128 stands for zero in the data rows.
Here is a table of points, one per row:
[153  85 105 102 170 167 138  84  99 115 148 163 151 112 135 189 144 131
 171 104 123 112  88 175 121 103 118 184 120 126 108 102  55 100  85 123
 109  98]
[136 182 179 138 144  93 113  98  91  94 158  92 111 113 108 118 135 173
 110 187  67  90 185 132  54 104 133  74 138  94 143  89 163 116 142 189
 104  99]
[102  85 183 140 179 160  97  55 173  93  75 149  99 119 109 125 114 136
 137 155 127  80  82 143 151 150 105 151  87 131 111 199 124  96 126 185
 115 140]
[125 137 175 136 149  91 128 165 140 111  98 128 137  96 121 166 219 161
  81 134 109 112 170 138 131 145  97 100 183 150 107 186 101 179  91 148
 100 121]
[129 101 177 118 102  80 120 128 144 101 161 149 109 112 161 140 124 143
 154 135 140  93  72 144 118  71  83 177 130 150 128 109 128  44 204 110
 155  80]
[ 97 106 135  53 135 130 107 217 182 157 139 145 148 148 108 177  92 143
 162  54 165 115 101 140 159 109 146 128  95 148 126  91 129 118 108 103
  96 136]
[151 120  84 111 139 180 126 130 135 142 136  93 190 106 143 171 144 185
 158 121 166  88 155 144  69 186  94 202 149 115 205 162 143 155 127 145
 111 125]
[124 141 120 205 163  99 159 145 137 128 121 172 154 137 115 112 156 139
 143 118 101 146 159 150 160 123  60  91  71  49 105 120  63 138 144 112
 107 147]
[180  77  82 162 135 191 180 105  85 156 126 143 142 152 128 106 115  84
 162 139 135 119 110 103 100 107 139 120 103 153 145  99 165 111 104 138
 154 116]
[123 129 160 175 120 109 114 112  84 130 106 101 126 136 146 115 185  58
 108 142 113 146  71 154 119 145 111 166 147 117 130 144 144 127  79 152
 101 126]
[164 143  65 127  83  45  89 123 125 129 120 180 134 186 134 107  89  49
 116 155 146  88 147 111  51 157 130  80 189 102  65  92 161 160 201 103
 136 117]
[ 83  67 130 176 128 145 127  66  93 187 180  37 157 148  59 165 135 178
  91  61 129 128 132  95  85 103 125 109 120 147 133 171 109  97  98 109
 111 180]
[ 52 140 142  90 103 150 184 182 123 124 182 175 158 106 115  73 191 102
 107 111 164 121 109 150 161 105  98 115 174 129 118 116  75 133 135  91
 111  91]
[180 139 142 142 149  54 134 173 103 167 148 160  87 118 181 141 128 111
 151 155  76  97 172 133 115 128 139  77  78 186 125 110 150 144 151  84
 180 170]
[143  54  92  84 118 107 110  99 161  83 147 136 169 144 197 155 152 131
 166  95 100 126 127 175 166 102 133  88 115 118 143 139 154 148 109 216
  92  97]
[ 93 145 150  95 132 113 110 164  90 112 102 145 120 107  92  79 157 121
 113 152 109 165 139 100 145 143 127 132 154 117 147 160 173 107 117 125
 111 156]
[115 158 131 149 152 126 149 139 147 109  83 122 141 156 118  46  84 116
 101  79 100 123 131  64 132 120  97 128 106 139 139 151  81 122  80 169
 110 119]
[165 135  99 103 167 166 143 146 149 122  37  89 106 125 144 117 124  96
 142 178 172 108  84 124 148  81 157 145 116 144 150  92 151 147 138 139
 141 154]
[178 120 106 184 219 112 133 169 152 175 185 159 179  96 206 133 120 120
  62  98 105 157 125 137 148 145  91 166 104 123 151 120 122 155 185 167
 102 111]
[128 108 165 107 135  74  89 117 122 114 135  98 118 112  98 151 160 147
 128 134 133 119 104 102 104 121 163 161  49  96 212 140  82 115 162 141
 149 159]
[178 110 166 107 139  99  78 133 119  90 128 155  84 143  91  89 141 159
 115 209 118 141 152 102 120 103  35  92 146 107  96 124 144 109 113  97
 124 135]
[129 131 135  67  83 119 125  97 140 140 136 135 148 144 109 103 123 132
  74 102  96 143 128 149 101 107 122 162 186 144 170 127 115 128 146  95
 136 174]
[110 114 183 127 149 145 117 141  99 114 128 104 158 167 152 120 100 116
 113 165  87  86 174 145  76 169 123 114 118  86 111 120 109 183 120 171
 165 154]
[144 127  91  95 140  72 196 110 132 145 136  81  77 117 173 133  98 131
 101 134 127 111 192 133 106 182 120 104 126  87 115  85 136 137 105  87
 123 136]
[125 130  83  87 140 164 165 110 115 165  89 138 188 104  79 135 113 150
 128 162 117  86 109 124 199 105  28 152  83 129 134 144  81 111 146 104
 128 128]
[130 138  85 150 133 172 174 160 138 130 152  97 113 184 182 188 157 104
 148 101 105 165  99 109 112 123  99 144  91 101 141 166  71 112 104 121
  85 117]
[117 107 110 135 131 117  90 125  80  86 159 108 114 112 132 132 132 202
 119 164 110 164 104  95 106 155 187 125  95 147 108  73 149 193 172 152
 106 168]
[113 141  89 175 120 100 126 194 189 105 136 133 172 132  80 185  68 160
 113 100 120 162 145  79 114 115 180 145  99 132 124  62 163 103 132 150
 195 134]
[140  98 127 155 126 101 145 152 179 174 147 140 119 157 114  92 116 121
 148  75 171 166 163 193 169 103 117 163 146 135  98 166  82 151 173 128
  93 139]
[111 103 111 141 106 137 116 141 160 129  87 172 119  55 137 133 106 134
 108 178 142 144 119 116 127 145 175  91  79 158 130 115 131 138 149 162
 134  99]
[152 165 101  94 133 202 161 100 152 103 194 167 191  99 171  96 114 137
 130  79 163 137  87 131 174 166 101 130 107 124 174 147 158 116  79  70
 158 146]
[112 112 132  55 153 150 153  39 180 136 109 104 177 122  62 165 139 128
 159 167 150 122 151 148 135 169 155 136 153 121  98 182 134 127  86  87
  80 138]
[144 152 152 165 133 155  81 130 109 167 108 162 105 106 156 148 187 123
 152 130  76 119 166 166 133 173 150 104 193  57  86 100 110 118 130  74
 133  81]
[180 159  96 122 119 169 181 112  85 112 113 119 116 191  96 122 141  42
 130 131 137 148 144 170  88 158 153 108 134 113 104 141 175 131 143 112
 162  95]
[165 112 153 117 131 171 179  88 157 130 148 138  95 179  99 149 145  94
 133 176 169  74 163 135 129 118 129 173 145 122 136 112 121 104 128 117
  72 103]
[145 140 119 163  96 120  89 152  83  91 105 189  25 116 150 154 135 161
 115 118  79  86  76 123 163 126 136 115 182 120 138 151 113 133 126 163
 128 161]
[185 125 170 149 124 149 114 130 168 149 141 143 139 151 131 147 153 118
 151 178 102 169 127  54 108 100 127 146 119  77  76 166 136 129 137 198
  95 101]
[ 96 158 119 129 126  95 100 132 147 162 146 119 150  55  79 120  91 133
 132 138  87 129 119  90  98 121 177 149 104 177 137 128 170 133 122 119
  77 153]
[174 101  76 121 152 158 136 106 174  95 109 155 145  99 111 173 102 148
 166  61 146 130  73 125 166  99 144  82 144 160 122 162 126 109 176 166
  64  93]
[124 120  98 128 138 187 189 119 154  58  89  87 133 119 162  88 116  68
 184 151 188 116 120 102 124 147 111 186  97 128 152 139  56  98  56 135
 116 174]
[113 127 135  73 138 121 124 169 107  94 109 132  81 122  87 111 166 117
  95 146  64 112 126 154 170 155 150 137 106 173 110 143 193 142 138 136
 151 151]
[ 76 160 143 143  38 129 135  99 146 162 152  72 108 159  82 183 144 107
  88 131 193 112 124 113  77  88 134 134 126 106  72 118 192 142 106 140
 171 120]
[127 150 118 113 189 160 140 150 177 128 102 150 117 136 156  98 109 128
  75  79 152 179  91 106  67 115  92  86  50 134 124 155  90  91 124 108
 181 155]
[216 147 146 131 107  89 129 124 152 110 128 169  77 116 145 111 147 115
 146 126 144 118 143 147 119 138 181  98 128 118  70  40 141 170 124 156
 151 138]
[153 123 158  90 105 151 126 125  93 133  64 141  83 115  88  97  69 103
 130  95 137 171 134 110 130 116 130 120 149 158 151  42 144 190 116  95
 172  66]
[112 192 164 113  97 103  97 119  66 119 173 100 108 140 117 115 145 122
  94 141 113 129 131 109 164 143 128 118 157 120 121  55 127 131 126 169
 163 143]
[ 74 188  85 105 162 139 138 152  86 121  80 137  85 173 109  54 127  80
 130 138 154 180 144 125 173 109  99 149 135 181 175 117 105  55 114  60
 183 135]
[159 160 107 105 168 184 156  96 174 111 177 154  58 142 137 129 122 132
 166 164  90 108 200 133 137 173 130 119 135 172 109 138  68 139 143 110
 189  91]
[151 132 129 191  80 102  99 131  93  85 100 146 109 142 164 103 157 114
 149 169  93  76 147 125 128 161 140 146 105 134  58  99 109 131 183 108
  70 104]
[109 128 159 149 122 106  85 148 107 112 112 150 130 144 143 159 110 172
 117 175 117 155 128 107  78  78 215 102 107 210  88  69 169 121 145 155
 110 139]
[140 117 157 106 101 163  94 113 142 182 117 121 136 137 101 100 160 143
 161 149 130 100  97 155 139 166  99 126 155 152 160 133 126  92 117 138
 150 172]
[135  82 111 147  95  61 153 115 108 129  84 190 109 171 184 125 176 158
 117 195 106 135 153 135 108 126 120 143 173 102 144 150 129 182 141 127
 116 100]
[110 132 118 180 130 156 113 156 135 109 142 138 183 113  99 154  91  36
 122  51 138 150 103 130 186 140  81 135 123 144 191 138 161 124 146 113
  78 123]
[131  89  97 156  78 122 133 116  97 143 163  51 191 107 141 170 159 107
 219  68 201 165  71 100 151 163 151 132 155 156  74 148 162 136 136 123
 129 146]
[ 96 112 140 191 183  85  67 161 113 123 177 170 113 138 172  95 123 108
  99 137 143 117 125 127 118 103 147 111 129  79 173 145 105 134  69 122
 161  96]
[ 39 141 109 121  87 158 112 153  68 134 127  68 165 110 100 110 116 156
  59  79 111 144 150  82 103  93 104 124 105 100 115 167 143 124 101 145
 132 166]
[  0 153 150 127 113 153 123 102 143 165 149  80 127 127 113 117 110 124
 136 167 129 173  80 164 119 104 115 122 152 120 136 135 137 113  77 139
 109 136]
[108 159 115 119 121  83 184 130 132 160 123 133  96 110 138 165 113 107
 160 123 137 202 109 130 167 155 112 100 170 137 134 127 107 109 146 110
 109 124]
These points spread out most along one direction. Take the direction at right angles to it along which they spread out most. Go by this last direction. How far along it is each point below, from 0 to 99? 50 is the average, and the first point above lies past it. One standard deviation of the points above along it is 16.
[175 123  90 116 132 112  64 129 143 130 107 124 119  85  85 121  27 151
 154 138 169 150 120 186 115 132 126 123  70 150 111 167 141 124 100 185
 109 105] 46
[151 139 139 148 109 130 128 120  77 126 136 189 119 104 204 179  68  90
 141 123 154 122 145 127 120  76 194 120  69 124 127 180 154 133 201 182
 115 206] 50
[139 132 119  96 135 156 124 152 100 142 147 108 150 141 142 116 104 122
  96 117 124  69 140 119 173 133 169 157 128 166 203 120 100  89  78  88
 161 114] 49
[103 177 152 112 124 126  99 130 134 167 150 131 121 158 152 106 113 131
 120 111 114 119 121  96 136 116 146 136 149 105  91 111 110 171 133  68
 182 139] 44
[ 30  99 114 153 122 127 105 112 138 143 139 101 106  96 125 123 184 126
 156  58 141 131 177 101 148 100 103 148 193 133 122  88 184 107 152 117
 145 133] 33
[ 75 162 176 117 111 107 134 146 116 172 102 108 138 164  84 108 132 213
 155  82 178 104  89 136 140 132 158 158 198 135 133 180 155 149  73 115
 140  88] 30
[126 125 191 130 101 102 153 109 116  90 139  93 175  93 138 125 139 172
  94 143  45 144 168 154 142 183 152 170 146 119 179 149 122 169 121  72
 146 122] 43
[ 50 110 141 170  69 105 134  77  98 195 163  64 137 128 103  95 130 131
  84  72 173 147 147 110 191 183 132  93 205  95 160 144 109 144 137 132
 113 141] 26
[144 117 107 115 137 175  80 141 175  71 101  81 102 138 145 165 110 199
  90 157 153 144 146 182 116 129 117 138 116 153 140 122 112 135 153 122
 114  79] 53
[211 135 155  80 116  94 122 137 147 141 102 149 148 102 154 135 107 164
 142 119  96 128 146 124 111  81 140  80  70 107 126  92 160 110 164 116
 158  83] 56
[183 101  90 159 173 161 213 130 150 104 120  98 136 142 138 105 130 116
 156 156 166 115 102 143 127 104 153  93 154  88  93 158 127 100 138 128
 154 148] 68
